In the rows, zero is written as 100.
The rows of T fall into 3 groups, and each row is roughly a mix of its group's hidden directions.
T:
61	108	106	88	76	135	98	74	91	68
84	103	138	138	116	95	137	84	101	120
97	80	96	133	82	55	76	96	102	131
84	97	84	91	71	148	120	90	96	134
107	134	154	118	120	106	90	81	104	103
118	68	101	90	65	94	75	56	90	106
99	82	129	107	68	71	92	143	88	115
83	93	95	91	110	139	126	90	67	138
69	141	102	85	106	64	126	102	84	118
135	74	138	133	82	108	109	90	109	116
118	79	133	129	97	120	56	86	110	101
59	72	112	124	76	95	82	122	128	102
128	91	104	110	70	140	96	121	81	66
80	126	127	145	96	123	107	101	70	107
102	80	113	126	70	127	54	100	112	84
106	112	140	116	141	71	87	77	103	108
117	115	100	57	81	92	55	101	117	118
126	110	79	96	66	148	85	96	113	116
119	69	104	123	93	123	118	60	80	76
96	109	106	80	96	58	120	57	125	85
81	109	65	110	115	104	97	156	90	95
73	56	129	104	104	103	105	129	104	131
152	111	110	90	119	112	88	139	93	112
78	80	67	72	81	82	89	132	127	93
53	91	108	128	83	103	96	138	119	108
107	109	113	123	142	81	75	107	119	63
103	106	138	86	70	85	64	131	81	99
55	108	137	124	85	80	103	79	93	85
110	74	116	150	116	136	101	109	108	94
120	143	76	95	101	73	125	77	89	77
104	114	90	59	79	127	101	76	69	126
112	93	67	110	111	112	135	99	136	135
145	135	83	120	102	122	113	127	105	94
121	111	55	99	112	94	85	60	98	72
96	106	93	121	110	91	45	126	76	119
69	106	76	64	126	97	107	67	92	74
109	111	129	87	106	98	94	154	127	119
116	125	136	74	82	95	101	59	107	120
102	92	108	64	123	142	85	65	106	116
74	99	117	145	95	85	81	90	61	115
81	106	129	58	97	85	102	56	112	111
92	68	140	113	73	107	84	67	80	105
86	127	120	63	99	117	102	127	137	117
82	80	113	106	99	151	91	97	121	64
66	126	122	77	105	142	80	101	106	117
121	92	111	109	105	116	99	109	64	45
57	112	100	76	93	52	97	98	102	77
98	152	124	75	67	97	85	103	114	101
110	95	122	126	123	102	146	78	100	132
98	84	117	135	70	120	90	91	109	55
109	128	106	115	78	143	69	117	79	117
54	110	138	89	112	80	99	120	121	86
112	131	123	103	67	95	78	128	87	134
71	121	134	71	76	126	81	118	106	94
104	93	134	113	94	95	92	160	114	102
67	99	127	131	108	75	93	79	81	68
110	71	82	128	134	117	137	111	101	79
78	79	102	124	72	130	125	113	107	64
99	61	112	154	93	121	94	91	88	108
92	97	115	82	82	57	74	82	93	139
60	115	98	59	104	127	68	104	107	93
137	100	88	105	86	154	119	94	83	108
119	104	114	100	141	111	113	146	117	122
90	108	104	83	84	68	87	107	122	154
120	109	101	132	90	131	105	148	116	88
107	96	123	82	90	72	107	66	118	145
100	101	126	100	111	92	98	151	123	136
92	82	112	105	67	45	90	104	78	113
123	94	92	119	151	72	111	115	116	120
113	110	105	99	80	66	75	123	148	112
95	103	75	90	105	131	59	73	70	84
110	108	104	98	76	45	89	65	114	103
89	92	109	137	79	130	57	120	89	95
91	141	88	59	93	79	71	87	113	106
118	89	58	85	66	136	94	114	84	93
87	108	96	92	79	164	92	89	86	114
89	98	74	83	72	110	108	60	78	135
76	87	94	132	103	127	130	123	104	62
103	113	84	92	126	159	109	102	94	75
101	73	87	126	117	149	98	115	75	86
90	95	99	86	73	129	98	76	46	99
112	120	110	114	73	146	85	88	69	83
111	103	69	94	100	146	131	75	102	76
117	124	82	70	124	62	96	73	121	108
126	140	122	79	90	117	113	70	124	91
124	120	81	51	86	100	70	111	109	118
88	46	95	119	119	102	94	132	103	122
129	97	117	151	74	100	121	114	89	87
102	76	91	136	97	56	132	98	100	78
85	78	115	91	100	47	121	68	100	111
125	72	96	130	114	147	111	115	113	87
80	75	97	80	69	88	87	120	145	115
127	114	128	127	72	138	95	125	94	104
93	106	122	84	86	142	74	62	79	91
70	108	104	134	138	78	102	115	80	73
105	102	92	105	105	73	113	59	49	105
113	78	116	145	78	134	90	103	83	81
104	106	95	101	164	94	106	77	80	87
67	84	90	124	81	107	65	140	104	89
95	98	108	101	80	71	112	134	152	103
82	114	78	76	131	142	98	129	86	103
118	109	110	73	86	145	97	106	60	82
90	83	47	100	139	107	98	114	107	80
100	140	82	59	68	115	109	102	81	92
103	122	91	83	111	64	98	94	155	97
99	124	116	81	118	97	101	117	141	57
81	73	108	91	110	50	126	87	124	108
135	83	108	89	85	111	53	69	99	88
121	114	102	88	116	82	81	79	84	46
76	104	119	69	100	57	112	103	127	128
82	114	102	74	122	60	136	88	111	77
117	80	97	127	63	117	87	127	97	137
102	105	104	94	101	53	134	82	138	88
73	101	110	92	104	69	139	120	137	86

One row of each group comes first, with its name. Which group is each row after those in?
68	135	119	121	87	129	101	136	104	101
M
91	111	70	77	107	56	90	60	95	91
B
124	95	89	118	116	44	98	104	128	86
F

105	108	73	94	115	63	92	47	94	93
F
85	139	132	114	108	96	129	95	94	137
M
128	129	102	76	93	135	138	83	96	87
M
126	98	94	90	98	128	88	131	134	140
M
93	96	94	93	111	43	106	67	82	80
F
119	153	76	97	83	73	94	95	79	91
B
105	126	94	68	71	104	80	97	136	132
F
91	86	133	148	129	114	107	110	121	92
M
112	80	77	129	96	153	121	102	92	110
F
100	107	78	86	118	61	113	80	124	141
F
111	109	92	83	87	137	132	120	137	77
F
